One turn moves every row onto another: examples first, then more rows asked
pokon: |  57 |  -1 | -31 | -20 |   5 |  -9 |  40 |  75 | -18 |  13 |  19 | -66 |   8 |   7 |  14 |  20 |  37 | -15 |  47 |  12 |  23 | -11 |  27 | -33 |
Zem: |  71 |   4 |  27 |  12 | -13 |   3 |  -4 | -16 | -13 |   3 | -31 | -13 | -26 |  -9 | -10 |   0 |  -4 |  30 |  42 | -60 | -34 | -14 | -70 |  13 |
rovu: |  27 | -18 |  -7 | -20 |   7 |   2 |  29 |  66 | -25 | -15 | -15 | -24 |   5 | -29 |  -4 |   3 |  66 | -38 |  55 |  20 |  36 | -12 |  35 |   8 |
litiz: |  66 |  22 |  -1 |  -1 |  14 |  37 |  56 |  -3 |  19 |  25 |  18 | -39 | -36 |  -1 | -28 |  38 | -38 |  21 |  65 | -35 | -35 |   0 | -50 |  -5 |
gule: |  37 | -20 | -12 | -30 |   9 |  -5 |  25 |  64 | -18 | -18 | -22 | -16 |   7 | -15 |   7 |   1 |  73 | -18 |  51 |  20 |  34 |  -6 |  34 |   2 |
mas: |  57 |  12 |  12 |  -4 | -22 |   6 |   7 | -27 |  -4 |  40 |   8 | -52 | -16 |  -9 |   3 |  30 | -29 |  41 |  48 | -50 | -31 | -12 | -61 | -13 |
teme: | -35 |  -7 |   3 | -12 |  22 |  34 | -17 | -11 | -20 | -33 | -20 |  32 | -42 | -25 |  13 |  -2 |  -5 |  19 |  32 | -17 |  -5 |  15 | -32 |   5 |
zefip: |  47 |   2 | -27 | -11 |   4 |  -7 |  36 |  77 | -25 |  10 |  27 | -67 |   6 | -10 |   9 |  19 |  33 | -39 |  46 |   7 |  22 | -14 |  31 | -25 |
Viz: |   5 |  11 |  19 | -19 |  26 |  44 |  -9 | -11 |   4 | -15 | -16 |  57 | -13 | -28 |  36 |   7 |  -5 |   9 |  60 | -40 | -32 |   1 |  -8 |   9 |
von: |  16 | -14 | -13 | -38 |   9 |   8 |  32 |  64 | -18 |  12 |   2 | -43 |  17 |  -8 |  24 |  24 |  54 |  -7 |  60 |  29 |  35 | -17 |  42 | -23 |
tum: | -43 |   3 | -11 | -27 |  14 |  41 |   6 | -22 |  -5 |  15 |  24 | -26 | -35 | -21 |  12 |  38 | -36 |  37 |  45 |  -1 |   2 |  12 | -31 | -20 |
Sal: |  76 |  -8 | -28 | -12 |   4 | -21 |  34 |  75 | -17 | -18 |  -5 | -39 |  -2 |   0 |  -2 |  -2 |  57 | -28 |  36 |   7 |  21 |  -1 |  20 |  -8 |
laki: |  29 |   5 |  -6 |  24 |  24 |  21 |   4 |  14 | -28 | -39 | -17 |   1 | -64 |   6 | -23 | -13 | -17 |   8 |  20 | -35 | -21 |  13 | -67 |   1 |
deba: |  67 |  15 |  22 |  19 |  32 |  39 |  23 |  19 |  -8 | -22 | -30 |  24 | -38 |   6 | -15 |  -3 |  -9 |   4 |  57 | -53 | -45 | -10 | -49 |  11 |
fepod: |  62 |  -6 | -24 |  -6 |   1 | -18 |  34 |  74 | -22 | -15 |   4 | -43 |  -5 | -18 | -10 |  -1 |  50 | -47 |  40 |   4 |  24 |  -4 |  23 |  -1 |
Tika: |  19 |  -6 |  42 | -11 |  -8 |  20 | -25 | -30 | -16 |   3 | -41 |  18 |  -8 | -26 |  22 |   4 |   9 |  37 |  54 | -49 | -23 | -17 | -43 |  14 |
funa: |  10 |  -9 |  -8 | -25 |  10 |  13 |  31 |  69 | -27 |  10 |   8 | -47 |  15 | -21 |  16 |  22 |  48 | -27 |  62 |  21 |  33 | -22 |  41 | -17 |
tusaf: |   6 |   5 |  28 | -26 | -15 |  22 | -15 | -39 |  -5 |  40 |  -2 | -21 |   1 | -26 |  37 |  34 | -17 |  49 |  60 | -38 | -20 | -19 | -36 | -10 |
Pilev: |  20 |  13 | -21 |   8 |  15 |  27 |  29 |   4 | -13 |   8 |  26 | -56 | -57 |  10 | -24 |  27 | -48 |  27 |  31 | -21 | -16 |   9 | -66 | -25 |
zogit: |   3 |  17 |  -1 | -39 |  10 |  41 |  23 | -32 |  30 |  33 |  29 |  -7 | -13 | -34 |  22 |  48 | -32 |  24 |  70 | -20 | -24 |   9 |  -7 |  -8 |

pokon -> Sal
litiz -> deba
And these:
fepod -> rovu
tum -> Pilev
Zem -> Tika

